B = [-27, 15, -28, 27, 24]
What is the centre entry? -28
The 1st entry -> -27
The 2nd entry from the left is 15

[ -7  -7  45   3  44  23   8  46 -15  39  65  72 -31 -10  72  36]
The third entry -> 45
Give the 2nd entry from the right.
Answer: 72
Give the 4th entry from the end.
Answer: -31
Give the 1st entry from the right.
Answer: 36
The first entry -> -7

Questions about the array below. Indices start at 1.
1) Give the entry in row 2 and column 3.
2) Give the largest entry.
3) Give the entry directly below 32.
4) Give the entry in the bottom-left corner.
5) Give the entry just right of the smallest entry.
6) Give the entry directly below the centre entry.
7) Give the entry in row 1 and column 3.
8) Give the entry directly below the smallest entry.
array([[  1,  51, -12,   9, -12, -16,   1,  32,   0,   6, -12,  22, -13],
       [ -9,  -6, -13,  12, -40,  19, -42,   0, -14,  33,  -7,   8,  -5],
       [  2,  30, -38,   8, -72,  20, -21,   9,  -7,  -6, -34,   6, -33],
       [ 35, -40,  -2,  -6, -34,  29, -17, -34,  -5, -13,  -4, -27,  -6],
       [ -6, -29, -56,   6, -21,  33,  -8, -31,  -1, -35, -44, -29, -40]])
1) -13
2) 51
3) 0
4) -6
5) 20
6) -17
7) -12
8) -34

Read these off the table that follows.
1) Find the entry just left of the largest entry.
2) Find the entry just left of the centre entry.
3) Find the first entry in reading order.
4) Find the 2nd entry in reading order.
5) Find the second largest entry.
6) Find the 2nd smallest entry.
7) Find the entry just right of the centre entry.
((22, 24, -59, -27, 3, 18, -18), (11, 43, 25, 9, 12, -8, 16), (6, 43, 24, 7, 13, -9, 21), (21, 24, -62, -29, 4, 16, -21), (20, -23, 3, -33, -27, 42, 35), (0, 3, -1, -5, 4, 2, 4), (-26, 11, -22, 3, 34, -39, -26), (25, 23, 17, 29, -27, -5, -19), (-78, -26, 12, 22, 49, -51, -25), (11, 15, -58, -30, 6, 12, -18), (-13, -7, 0, 4, 9, -10, -5), (15, 1, 15, -38, -6, 43, 50), (22, -20, 3, -28, -27, 41, 33), (8, 10, -53, -32, 7, 13, -12), (27, -16, 5, -28, -32, 45, 33))
1) 43
2) 17
3) 22
4) 24
5) 49
6) -62
7) -27

Questions about the matrix below.
1) Give the entry just left of 13.839.
2) Give the last entry of the largest entry's row.
3) Give the third entry in reading order.
4) Give the entry in the top-left corner.
5) Give the fifth-last entry, reading row by row.
6) Give the entry just right of 7.288.
7) Give the entry just right of 11.089.
8) Give the entry just right of 0.112.
10.350,5.550,6.614,3.762,8.511,7.797,8.698,13.682,9.733,7.288,11.089,11.158,0.112,-1.497,12.353,6.403
7.283,8.389,4.340,11.419,3.697,10.327,19.852,10.256,4.298,7.509,4.017,2.219,-25.142,13.839,1.208,9.382
1) -25.142
2) 9.382
3) 6.614
4) 10.350
5) 2.219
6) 11.089
7) 11.158
8) -1.497

Questions about the grid below.
1) Report the entry just right of 67.
2) Report the smallest entry.
3) Report the fifth entry from the end, reading row by row.
4) Report the entry in the bottom-right corner.
5) Report the entry just right of -60.
6) Report the largest entry in the last column.
7) Report the bottom entry of the column that holds the smallest entry.
8) Report the bottom-left entry.
-25,-60,-39,-46,48,-22,-58,-16,-80,-23,-54
55,67,-20,32,-7,-20,-49,-21,27,-44,6
13,-35,-31,-32,3,-62,-3,-14,-30,22,-23
30,-16,-57,-29,15,-67,-79,-40,-51,-37,-46
1) -20
2) -80
3) -79
4) -46
5) -39
6) 6
7) -51
8) 30
